In the rows, 128 means zero.
Rows swapped in pairs by one turn or mirror: which row each one swaps with:
The rows were stretched afterwards, more along some directions than others.
k_234: [100 153 146 139 124 132 132 142  83 130 149 121 175 143 134 152 143  63
 126 137 123 118 113 155 149 133]
k_710: [116 131 153  92 154 119 134 108 103 145 127 123 100 167  98  91 139 103
 117 127 132 171 173 127 149 126]
k_713: [143 166 141 130 105 109 131 127  97  98 118 140 170 144 186 140 148 103
 122 115 112 124 132 150 110 111]
k_826: [172  98 116 131 125 146 122 129 101 147  96 188 117 113 121  87  94 184
  93 147 142  99  97 111 163 146]
k_184: [125 137 142 117 131 130 142 121 152 128 144 138 105 133 153 105  87 103
 112 149 155 125 164 106 124 130]
k_873: [159 121  98 171 121 156 124 133 122 133 109 149 101 120 144 138  64 136
 110 138 134 100 133 103  81 147]
k_114: [141 119 117 130 172 155 103 172 150 114 110  87  86 136 142 130 120 139
 124 116  88 127 116 132  94 144]
k_109: [113 148 143 122  83  97 149 139 120 127 134 120 162 157 155 108 158 164
 125 126 113 128 125 127 160  95]
k_459: [164  88 114 155 150 112 103 119 103 157 113 152 123 108 107 113  96 166
 115 126 117  97 102 105 135 151]
k_186: [ 98 103 133 107 152 106 160 115 159 105 129 122 107 182 134 104 119 111
 108 124 148 164 151 117 110 116]
k_560: [165  94 151 105 131 161 112 133 122 155 109 126 100 131 168 107  88 132
 112 141 134  96 120  87 121 144]
k_591: [167 120 150 134 134 114 137 120  83 117 124 147 143 120 152 138 121 105
 127 108  93 131  91 120  86 127]
k_144: [111 146 149 109  96 111 148 149 135 118 118 110 149 141 142 109 164 143
 122 127 102 147 130 133 175  89]
k_620: [171 121 137 163 140 164 132 124  69 123 117 153 130 138 140 161  90 105
  93 137  93  92 114 113  85 157]
k_73: [120 156  74 174 147 149 127 134 148 122 120 131 127 130 135 140 122 137
 120 105 117 127 121 137 101 126]
k_667: [149 129 160 124 139 151 133 164 139 141  96 179 139 133 150 103 148 141
 103 138 135 136 138 135 179 152]
k_957: [146 126 143 120 131 112 114 110 150 112 140 118 111 120 160 104  85  99
 122 149 139 128 146 110 125 117]
k_553: [104 128 138  85 168 112 137 128 100 158 129  99 107 155  95  97 158 122
 135 112 124 162 193 118 132 132]
k_4: [138 110 140 129 108 118 148 124 124 135 139 114 127 166 121 147 118  85
 139 111 123 136 145 110 124 103]
k_699: [ 98 124 111 152 146 139 123 176 160 117 134 123 150 143 130 119 109 139
 117 145 128 105  86 131 156 150]
k_166: [158 102 108 141 133 103 113 121  94 145 107 175 141 108 116  93 115 172
 112 126 126 117 101 119 139 124]
k_176: [ 83 148 167 123 113 111 152 137 123 100  99 158 131 180 144 125 122 119
  67 180 141 172 128 134 138 125]
k_994: [132 153 150 179  68  90 131 113 110 129 125 158 186 163 192 131 146 121
 111 116 121 109  75 137  99 113]
k_492: [133 120 117 139 122 124 129 110 128 101 127 169 183 152 167  92 109 137
 103 113 130 112 104 118 157  99]
k_936: [111 154 165 150 109 107 146 128 115 118  89 154 131 165 144 144 124 114
  68 163 120 151 111 137 113 125]
k_937: [107 162 171 136 107 110 152 134 108 107 104 153 124 168 148 144 131 106
  77 171 126 163 116 152 112 121]
k_792: [ 99 143 112 161 148 119 124 181 168 102 135 111 152 139 137 131 106 126
 113 147 121 124  91 136 148 139]
k_54: [127 148 171 144 102 124 132 140 112 139 110 147 168 159 164 128 125  89
 110 138 121 101 136 101 102 149]
k_566: [159  94 131 145 144 132 126 154 170 106 111 138  94 124 112 142  76 121
 119 157 122 152 112 108 117 133]
k_252: [109 118 146  87 161 124 116 125 114 142 128 113 111 150  98 102 149 124
 141 137 125 178 191 124 167 137]
k_306: [135 132 117 149  86 129 125 101 140 145 118 151 146 164 175 112  97 129
  98 127 132 139 140 141 136 118]
k_800: [143 117 115 126 152 162 131 153 150  85 131 125 120 133 131 112 104 147
 122 144  99 131 149 113 141 137]
k_910: [165 160 117 125 107 157 127 160 118 114 127 127 140 104 164 121 114 145
 165 119  99 129 164 104 119 131]
k_175: [104 155 116 180  71 119 125 136 130 130 117 179 190 168 152 118 117 127
 100 138 168 153  91 148 186 107]
k_985: [116 152 129 157 149 133 127 165 129 154 141  80 125 109 104 143 122  89
 130 116 130 142 126 133 150 138]
k_636: [ 94 133 140 110 107 115 149 165 143 146 130  92 135 144 118 104 156 129
 124 116 115 133 128 130 188  95]
k_962: [115 132 107 167 140 132 133 149 137 121 109 174 145 136 146 143  99 138
  90 156 128 102  94 143 135 146]
k_129: [120 143 145 114 117 103 154 148 112 123 123  98 143 124 145 120 157 140
 124 116 106 123 129 124 155  99]
k_468: [124 145 106 132 101 160 107 138 128 126 147  89 118 153 163 113 110 128
 114 131  97 138 125 143 146 131]
k_457: [117 140 149 118 106 110 149 149  99 126 136 100 148 131 137 121 147 132
 122 115  93 117 112 121 155 103]
k_998: [109  89 111 145 150 150 119 151 170 137 123 128 115 159 105  99  97 120
 125 116 112 110 133 109 142 143]
k_460: [104 156 158 143 120 115 133 138 112 106  91 151 127 176 150 137 130 129
  82 161 116 174 113 141 117 123]
k_301: [108 162 132 107 158 157 126 185 129 120 135 107 141 130 138 135 157 125
 156 128  76 148 144 147 159 140]
k_63: [100 165 168 146  95 101 145 141 117 119  96 172 153 164 143 134 128 101
  75 169 135 163 109 149 145 119]
k_95: [160 102 142 113 116 157 118 137 133 162 116 162 104 128 165 103  91 141
 110 150 150 109 115  94 128 134]
k_75: [160 121 124 163 123 129 122 144 123 135 145  95 117 124 107 164 141  77
 161  88  95 120 124 136 106 111]
k_249: [148 133 164 126 131 140 136 145  94 133 114 157 166 111 135 132 125  76
 134 126 103 106 144 116 137 151]
k_40: [119 135 137  93 153 134 136 114  95 151 144 102  91 148  90  99 139 102
 128 121 128 150 188 129 154 129]
k_81: [170 106 140 116 117 173 122 145 120 154 118 163 113 105 165 104  86 146
 115 143 134  94 109  94 138 140]
k_859: [162  96 112 160 137 177 126 139 115 131 117 134  95 115 112 149  98 104
  99 133 107  83 112 130 104 162]
k_34: [ 96 149 141 140 118 134 126 153  88 130 139 115 171 157 141 155 144  69
 119 136 121 136 108 156 156 119]
k_582: [146 175 133 150  93 127 125 124 119  89 118 162 151 118 193 131  86 115
  75 186 131 142 118 149 129 151]
k_927: [149 180 111 146 123 159 137 148 112 111  94 177 171 104 173 144 144 145
 123 127 120 135 121 135 121 136]
k_805: [147 120 138 152 122 138 136 159 161 113  96 159 122 154 134 148 122 118
 117 142 143 141 127 124 114 140]
k_271: [123 137 165 138 132 116 133 136 105 124 106 136 107 133 128 146 122 120
  82 179 125 155 116 141 114 134]
k_609: [173 151 127 145 136 141 102 148 162 118 115 128 123  91 164 118  88 143
 126 142  83 159 129 138 120 150]
k_26: [118 139 144 111  94 114 160 156 126 124 128 110 139 142 148 111 156 152
 121 121 110 120 114 131 160  96]
k_360: [164  80 124 116 139 126 130 115 104 161 105 160 110 112 106  80 106 161
  97 128 147  99 105 107 168 128]
k_151: [156  86 120 114 142 112 123  99  92 142 108 164 110 119 118  93 106 177
  94 130 144 122 105 105 133 130]
k_393: [113 131 145  77 157 104 135 100  97 131 135 113 104 156 109  95 146 130
 125 118 130 179 179 118 131 123]
k_703: [129  98 131 138 121 131 111 144 147 133 134 108 131 106 121 106 119  97
 130 134 122 102 127 115 149 114]
k_338: [112 133 168 118 140 116 138 141 144 123 128  94 113 120 144 129 158  87
 120 148 137 155 141 141 119 127]
k_498: [139 123 133 170 156 135 108 130 120 159 139 123 103 138 106 130 135  84
 115 100 102 128 127 155 136 132]
k_70: [141 129 141 111 133 114 132 122 157 136 151 125 103 108 150 105  97 101
 126 146 153 125 158 107 125 118]
k_829: [139 115 154 117 213 167 126 142 113 131 111 106  96 126 124 134 100  90
  94 131 109 126 134 105  93 164]
k_168: [139 170 135 137  94 149 137 143 126  86 131 156 164 157 157 128 142 111
 133 130  91 138 151 141 128 142]

k_460 pairs with k_129
k_73 pairs with k_927
k_792 pairs with k_34
k_492 pairs with k_829
k_40 pairs with k_826
k_81 pairs with k_184
k_566 pairs with k_4
k_252 pairs with k_459

Rows swapped in pairs by one turn or mirror: which row each one swaps with:
The rows were stretched afterwards, more along some directions than others.
k_427: [130 138 158 155 102 109 138  97 166 121 130 121 150  70 156  91  69 120
 122  39]
k_753: [ 82 163 159 127 101 133 115 110 134 119 140 118 158 130 121 165  85 126
 149  43]
k_314: [156 109 148 146 129 158 145 118 123 118 146 145 133 104 131 106  94 131
 118  82]
k_857: [152 140 169 158 109 141 121 139 155 112 108 116 155 115 154 119  78 130
 132  42]
k_642: [128 166 158 155 100 147 169 128 158 100 151 114 140 118 200 103  88 149
 142  48]
k_296: [ 87 169 160 127 104 128 120 119 148 107 157 121 170 122 174 113 101 147
 129  51]
k_135: [ 88 145 184 143  91 118  89 106 149  90 149 115 145 100 133 145  89 138
 120  74]
k_734: [ 81 144 137 115  97 139 107 130  99 112 190 105 140 144 106 147 112 123
 149  57]
k_580: [ 86 128 161 119 108 111 101  83 125 127 177 119 122 116 159 131 106 108
 109  68]
k_263: [102 168 189 148  83 171 128  97 130  97 187 115 128 103 184 158 101 142
 141  74]
k_664: [ 86 140 141 132  66 130 114 127 144  68 182 118 162 126 137 106  93  91
 131  51]
k_901: [151 140 176 173  98 162 156 147 174  67 156 128 129  94 175  92  92 171
 141  89]
k_686: [110 151 150 154  94 146 174 127 138 117 156  99 130 116 159 109  54 116
 140  30]
k_165: [131 110 173 183 106 148 127 105 159 104 142  85 125  94 156 135 107 130
 132  87]
k_778: [152  99 129 153 108 118 133 114 128 129 147 109 117 100  94 124  99 104
 138  65]
k_136: [103 106 150 110  85 137 117 142 118  98 175 136 117 134 157 114  90 136
 113 103]
k_541: [114 143 162 189  75 137 157  90 158 116 143 134 119  95 169 123  48 118
 137  91]
k_215: [127 140 163 112 106 129 118  89 125 127 183 133 126  86 124 120  93 121
 116  33]
k_909: [110 120 126 141  97 114 128 110 118 114 166 139 116 126 120 125  96 110
 131 104]
k_116: [ 96 172 163 148  59 147 146 124 141  97 168 130 117 114 154 124  70 115
 142  77]
k_381: [129 149 192 155  70 171 162 110 155  99 172 157 116  70 212  81  56 149
  98  77]
k_698: [ 58 157 152 111  73 162 105 128 122  87 193 148 127 113 167 149  92 137
 127  83]
k_220: [ 97 115 180 133  87 158 108  94 128  67 197 160 109  68 158 146  65 117
 102  86]
k_32: [ 94 136 181 148  86 168  99  94 144  63 183 149 150  74 158 144  85 145
 118  81]
k_158: [118 137 190 128  94 149  97  99 115 108 171 143 101  87 166 144 119 129
 121 118]
k_190: [ 92 163 183 136  63 117 111 117 164  91 157 134 139 126 220 123  80 137
 114  61]
k_347: [149 133 155 145 103 135 143  93 164 115 154 133 125  82 137 110 100 125
 145  59]
k_742: [131 131 143 129  65 145 130 114 156 103 168 129 105  76 160 114 105 122
 132  80]
k_240: [ 87 151 166 137  96 112 118  74 134 134 145 120 135  90 156 123  69 115
 111  54]
k_897: [125 175 197 156  86 144 130 141 150  94 112 114 148 135 200 133  56 151
 141  50]
k_685: [105 147 174 145  67 152 127 116 142  73 185  94 119  88 166 160  99 121
 130  39]
k_880: [118 148 195 145  97 159 127 121 171  83 192 157 106 103 205 117  80 157
 103  64]
k_205: [127 147 155 122  94 162 139 125  86 114 174  87 123  97 108 151 102 123
 149  51]
k_707: [ 49 148 165 177  85 152 129 121 156  66 195 120 140 125 175 122  60 134
 140  69]
k_256: [112 154 154 135  67 183 157 150 141  78 166 114 129 132 173 126  85 148
 149  93]
k_868: [ 82 157 144 115  85 110 103 119 128 105 159 104 161 141 125 134  79 104
 148  18]
k_711: [ 79 153 165 123  89 124  81 108 153  94 184 163 150 129 172  88  89 129
 117  71]
k_529: [100 158 181 134  66 112 105 114 175 123 141 108 117 126 183 119  72 133
 130  56]
k_138: [130 149 136 133 103 109 137 135 144 135 120 111 147 151 137 125  82 129
 149  44]
k_651: [134 142 151 185  76 173 160 145 177  66 132 130 157 112 177 111  69 160
 157  90]
k_835: [111  98 166 149 118 177 117 133  98  87 157 153 146  92 150 112  81 125
 114 114]
k_390: [129 150 194 150  87 150 130  88 162  91 176 175 117  93 196  82  76 143
  92  92]
k_358: [ 88 127 152 161  73 165 148 120 136 100 174 151 105 109 185  99  79 148
 124 140]
k_188: [124 119 161 118  76 155 145 136 128  73 204 122 115  88 135 122  71 117
 105  31]

k_136 pairs with k_188
k_529 pairs with k_880
k_358 pairs with k_685
k_698 pairs with k_742

